[[ 12  -8  18  -6  32]
 [-27 -21   0  -9  15]
 [-88 -57 -36   2  -3]] gives -8

[ 17  20 -13 -30 -90] gives 20

[  1  33 -10 -90 -27] gives 33

[[ 14 -63  34 -13  -3]
 [  2 -88  34  -4   1]] gives -63

[-6 79 35 15] gives 79

[[-29  70  38  -4 -23 -40]
 [ 37 -75  26   6  40  42]] gives 70

[[-57  50  53  10]
 [ 15 -60 -83  -2]
 [-38  -2  81  -3]] gives 50

[ 86 -29 -45 -93] gives -29

[-45  33  72 -16  37 -28  48] gives 33

[-45 -42 -16 -44 -84  65  -2] gives -42
---
[619 226 854 555] value 854, 619

[[82 56 56 54]
 [48 67 34 53]
 [31 24 45 35]] value 82, 67

[110 223  69  61 173 197] value 223, 197

[ -24 -526 -994  689] value 689, -24

[849  52 606 893 212] value 893, 849

[124 204 238  70 214  40] value 238, 214

[7 4 2 2 3] value 7, 4

[235 178 141 102  44  11 115] value 235, 178
---
[[-35  28  -4 -55  -5 -61]
 [  8  82   4 -46 -10 -13]
 [ 40  36 -10  28  69  -6]] --> -46

[[-61 -67   7  -9 -62  19  11]
 [ 48 -14  16 -71 -19 -10 -42]
 [-52 -13 -51  69  14  -6 -10]] --> -19

[[ 44 -51 -53   4  49]
 [-22  29 -18  40 -37]
 [-56 -74  38  76  24]] --> -18

[[  5  30 -46   1  -7 -29  53]
 [-85 -32 -85  78  14  63 -29]
 [-45   7 -39 -41 -29 -31  21]] --> 14

[[ 32 -25 -20 -40 -46  47  62]
 [ 31 -11   4  26  47 -47 -98]
 [ 22   9  -2  12 -11  12  18]] --> 47

[[ 42 -44  45 -52]
 [ 43  37 -43  20]
 [ 18  86 -42 -36]] --> 37
---
178	77	90	149	125	171	83
126	65	168	99	162	60	198
Out: 77

213	247	629	369	274	242	882
316	346	523	174	288	269	563
Out: 247

5	-4	-32	32	8
-6	-6	-43	49	18
Out: -4

8	-31	22	18	3	18
48	20	41	-31	15	-21
Out: -31

2	7	4	1
5	3	4	8
Out: 7

3	2	8	3
4	6	7	5
Out: 2
---
[[ 0.158 -0.216 -0.027 -0.147  0.114  0.172]
 [ 0.162 -0.102  0.197 -0.215  0.136 -0.150]] -> 0.114

[[-0.423  0.300 -0.461 -1.389  0.493 -0.457  0.241]
 [ 0.265 -0.326  0.207  0.288 -0.885  1.113 -0.524]
 [ 0.049  0.225  0.735 -0.158 -1.110  1.435 -0.445]] -> 1.113

[[  83.15  -10.69    7.68  -28.46 -113.26]
 [ -83.93 -130.30  -46.48  -68.27   71.58]
 [  16.77   87.21  -51.94  132.09  -18.82]] -> -68.27

[[ -81.9 -223.8 -128.4   30.2 -211.2]
 [ 200.1  -31.5  194.8  -24.0  128.4]
 [ -95.1 -102.8  -66.7 -111.0 -124.4]] -> -24.0

[[ -41.090 -134.576  192.495   40.055   94.038 -153.877]
 [  52.851  197.819  -10.017  -12.477  154.687  169.958]
 [-122.726  -68.145  110.393 -128.924  118.430    7.152]] -> 154.687

[[  0.4  -4.3   1.3   6.9   7.3   6.7]
 [  4.5   8.2 -17.8   6.6   6.3   5.9]
 [ 22.2  -1.5   8.8   6.3   8.0   6.3]] -> 6.3

[[ 1.86 -1.47  0.94 -0.16]
 [-0.02  0.22  1.28 -1.34]] -> 0.94

[[ -95.5  169.3   41.5 -188.7   99.5  160.6]
 [  16.8  226.3  174.3  126.3  144.8 -141.5]
 [ -32.9  157.6 -119.0  105.5  -29.0  152.2]] -> 144.8
---
[[-59 -22  32   7  36]
 [-50  23  -3 -47  70]
 [ 31 -80  29  11  15]] ⇒ -3, 70

[  1  75  -2  -7 -26 -43 -70] ⇒ -7, 75

[  7  80 -30  38 -57] ⇒ -30, 80

[-11  52 -30  60 -78 -70   4] ⇒ 60, 60

[-12 -71   2  10 -30 -42   5] ⇒ 10, 10

[ 50  23 -91 -31  -9] ⇒ -91, 50
---
[-46  17 -70 -64  99 -97  60] --> -97

[[-97 -16 -43  96 -58]
 [-91  53  13  27   2]] --> 96

[-19 -37 -85 -33 -89] --> -33

[-59 -85 -39 -84 -49 -16] --> -49

[ 35  23  14 100  12] --> 100

[[-88 -55  22  31  62]
 [-28 -53  43 -21 -51]] --> 31

[ 30 -27 -72   9  21 -26] --> 21

[-21 -89  76  24] --> 76
---
[ 70 -12  60  80] | 70

[[-55 -11  20  64 -37 -14]
 [-55   1 -25 -46  79  -6]
 [ 97   7 -25 -46  -5 -14]] | -55

[-42  -8  85   8  67  21 -24] | -42

[ 26 -19   2 -77] | 26

[99 57 80 61] | 99

[[-93   7  23 -41  40  53 -67]
 [-96  39  47  94  15 -50   5]
 [100  80  -5 -69  65 -20 -82]] | -93
---
Q:
[[ 13  35  68 -26 -47  48]
 [  0 -37 -74  47 -10  29]]
A: -37

Q: [ 19 -87  28  34  15 -58  -8]
A: -87

Q: [ 75 -98  96  -1 -16  31   1]
A: -98

Q:
[[-22 -54  28 -24  32  20  19]
 [ 48  27 -74  44  19  25 -64]]
A: 27

Q: [ 16 -88 -69   3  68]
A: -88

Q:
[[-43 -25 -19 -29  -6   2  14]
 [ -5  10 -32  44  33   9 -62]
 [-69 -83 -15  25 -36 -46  43]]
A: -83
---
-6	-30	-29	6	34
25	19	34	-16	-20
-38	-16	-51	-39	75
gives -20

-23	20	-8	-6	-14
-14	-87	-11	-7	-1
-41	-33	-13	-25	-23
gives -1

-15	5	50	-4
-48	-4	-18	-16
81	-8	-74	-11
gives -16

-18	72	8	37	18
17	-40	40	-74	6
8	21	13	17	57
gives 6

-18	-66	-39	11	-33
32	17	64	-97	32
-65	18	-93	44	-5
gives 32

-12	-56	-51	-73	-69	-11
2	53	-16	36	58	-25
43	-39	82	30	-43	64
gives -25

58	15	-38	18	-31	-35	10
4	-43	13	14	-14	42	0
18	13	-36	7	-51	-80	20
gives 0
---
[[ 30  -5 -32   2 -10  24  21]
 [  0  25  21 -19  -6  -6   8]
 [ -4  23 -33  88 -11  -2 -20]] -> -6

[[-66  96  41   0   5  38]
 [-28 -74 -69  21  37  17]] -> 21

[[ 34  45 -10 -81 -85  -7]
 [ -1   9  38  33  34  -5]] -> 33

[[ 37  35 -98  45  11 -97]
 [ 59 -70  44   7  15 -52]
 [ 52 -36 -12 -51  49   8]] -> 7

[[ 72  81  43  69]
 [ 56  28 -50  90]] -> 28

[[ 11  -5 -13  16]
 [-10  49  15   8]
 [ 20 -72 -13   3]] -> 49

[[  1 -55   7  71]
 [ 39 -35  -8   9]
 [-34 -16  13  36]] -> -35

[[-28 -65  25  68 -55  72  17]
 [-74  55 -46 -23  21 -69   9]
 [ 54  31 -30 -51  68  74  43]] -> 21

[[10  8  4 12  1]
 [10 15 65 88 32]] -> 65

[[-50 -79  54  20]
 [ 54  48  -7  43]
 [-46 -63  41  62]] -> 48
---
[[ 86 -49  93   4 -25]
 [-33 -56 -59 -73  72]
 [-67  87 -53  82 -79]] -> 4

[[-12 -23 -30  -8  20 -75 -21]
 [-32  48  98  -3 -48  70  38]
 [-32 -22 -16 -12  13 -89 -18]] -> -75

[[ 60  18 -33 -69  38]
 [ 14  49  97  28  20]
 [  5 -19 -22 -78 -50]] -> -69

[[-77  62  18  76  64]
 [-91 -97 -83  61 -62]
 [ 46 -46  45 -30 -61]] -> 76

[[-27 -25 -50  33]
 [ 50  -8  37 -24]
 [-18 -13   5  82]] -> -50

[[ -3  -4  -8  -8   2]
 [ 31   0  56  47  43]
 [-82   7 -32 -46   2]] -> -8

[[ 55  32 -55 -62  91 -25]
 [-34   0  -5  20 -49 -11]
 [ 11 -32  65  17  10  46]] -> 91

[[-31  54   3  35 -37]
 [-70  99  24   9 -73]
 [-97  21 -65 -13   2]] -> 35

[[ 19 -29   0  -6   7  10  10]
 [-28  57 -27  48 -49 -16  -6]
 [ 59 -26  90   4 -21 -38  41]] -> 10

[[-58  -5 -29  12  -6  68  77]
 [-68   2 -15   1  15   3  62]
 [-26 -18  15   0  10 -51 -12]] -> 68
